Rotation paths and how fast each direction turns (degrees each step):
Each turn is a multiple of 5 degrees from 10 to 175, or 0.
Each row of a path follows its step; steps can be skipped.

step 0: [ 15 -18   1 -15 -12  30   6 -31 -23 -35   5  21  26   7 -23  25 -13 -15
 -10  31  22 -10 -15 -33  23  -1  50 -12  32 -20 -21  15  16  10   4 -10
 -33  28  -2 -23   7  63  28]
step 1: [ 13 -35  41  11   8  38   6   8 -15  35  -2  15  19   1 -12  57  11 -38
  -4  52  38  21  -3   2  34   7  13 -31 -12  20 -23 -13  36  20  -7  -7
 -27   8 -24   8  -7  24   4]
step 2: [  0 -51  23  -3 -20  47   5   4 -26  18 -50 -18 -10  -8 -14  41  -4 -19
  12  12 -32  11 -21 -28   9  44  11 -22 -20  32  12 -28   5 -23  -6  29
 -41   3  11 -14   7 -12  11]
step 3: [ 21 -17  17 -27 -23  36  35  19 -21 -13 -22  11  11 -19  -6   9 -47  21
 -22   0 -24   9 -29  -6  18  55  19  16  28  -7  12 -15  10  -3  41   9
 -26  28 -25 -23  23  31  38]
step 4: [ 41 -25  21  -4  22  10  -6  -3 -13  23  -8  31  37 -31   7  38 -11  23
  -8  -6  38  31 -33 -19  24  62  -4  16  14   5 -32   7 -11  28   6  -3
   8  -1 -47  -6 -10  30  -2]
step 5: [ 22 -39  14 -44  19  22   9 -28   4  24 -17  10   7 -16 -19  44  22   8
   3 -21  29  21 -26 -29   8  23 -29  17 -33   1  -2 -36   1 -30  -4  16
 -42 -19  -5 -21  -3   5 -46]
step 6: [ 33 -45  -7 -49   7  24  11 -31  16  -7 -37  -8 -30  -1 -21  11 -21  21
 -11   5  -9   8 -23 -24  52 -14  15  23  15  -5  20 -19  -9 -38  37 -20
 -22  29 -17 -28 -24   8 -12]
step 7: [ 34  -4   4  -6   4  19 -35 -41  -6  -5 -15  26   9 -15 -14  21 -17  16
 -24  31   2  -2 -26 -58   0 -19  20  -4  14  -6 -28   6  28  -3  31  -8
   4  18 -62  -5 -25  51   0]
step 8: [ 13 -17 -13  -4 -16  36 -34 -13   6   4   3  28   7   0   2  52  10 -10
  22  25  19   8 -20 -28  18  14   7 -43 -24 -28 -13 -21  35   1 -19 -20
 -60 -11 -10   8 -19  47 -35]
step 9: [ 10 -37  -6 -39  -3  13  22  -9 -32 -16 -21 -17  -9 -20 -30  34   0 -25
  15  58   8   7  -7 -29  37   9  15 -19   6   4  15  -5   9 -27 -14 -13
 -60  26  31   0 -10  14  20]
Speeds:
[-13  -2   7  -4  -3  -2  -3   7   3 -17  -3  -8 -10  10   4   2  -1  10
  12   4  12  -3  -7  -7   0   1 -22 -11   3   8  11  -5   0  -6  -7   3
  -1   7  -5 -11   5   1  -2]	110
[ -5  -6   1   1   7  -1  10   8 -10   3   1  20   3  -5   4  -9  -2  11
  -3   2 -10  -6   0   2  16  16  -6   5   4   4   3   6  -2  -8 -11  14
   2  -9  -6   8  10  -8  -1]	45
[  6 -13  -9  10   4  -5 -10  -3   1   1 -11  -9  -5   3   6   2   0   1
  11  -3  -2   5  -4  -7  13  10   9  -5   7   6  -1  15 -17   5 -10  -8
  10   5   6   1 -12  -7   3]	155
[ -4 -15   0   3 -10   1   6   2   4   6  -3 -18   3 -10  -2 -11  -8   7
  -2  11   1  -4  -1   8  -6   0   6   8  -4  -4  -5  -7   8 -23 -10  -1
   5   2   3  -8 -12  -8  -1]	100
[-13  -7 -11  26  -7   1  11  -2  -2   6  -6   2 -14  -7  -6   7   0  -3
  12   9   4  -2  10  -4  -3   0  -4   0   5  -9  -4  -4   3   6   6   7
  -6   7  -1   9   8   6   9]	45
[-12   7   1  -8  -9  -2   8  12 -13   6   1  -7   0   9  -5   0   4  -4
   7   9 -12  10  -3   5  -1  -2   9 -16  -3   4  -4  12  -1   0  -6  -1
 -10 -11 -12  -2  -9   9  10]	45
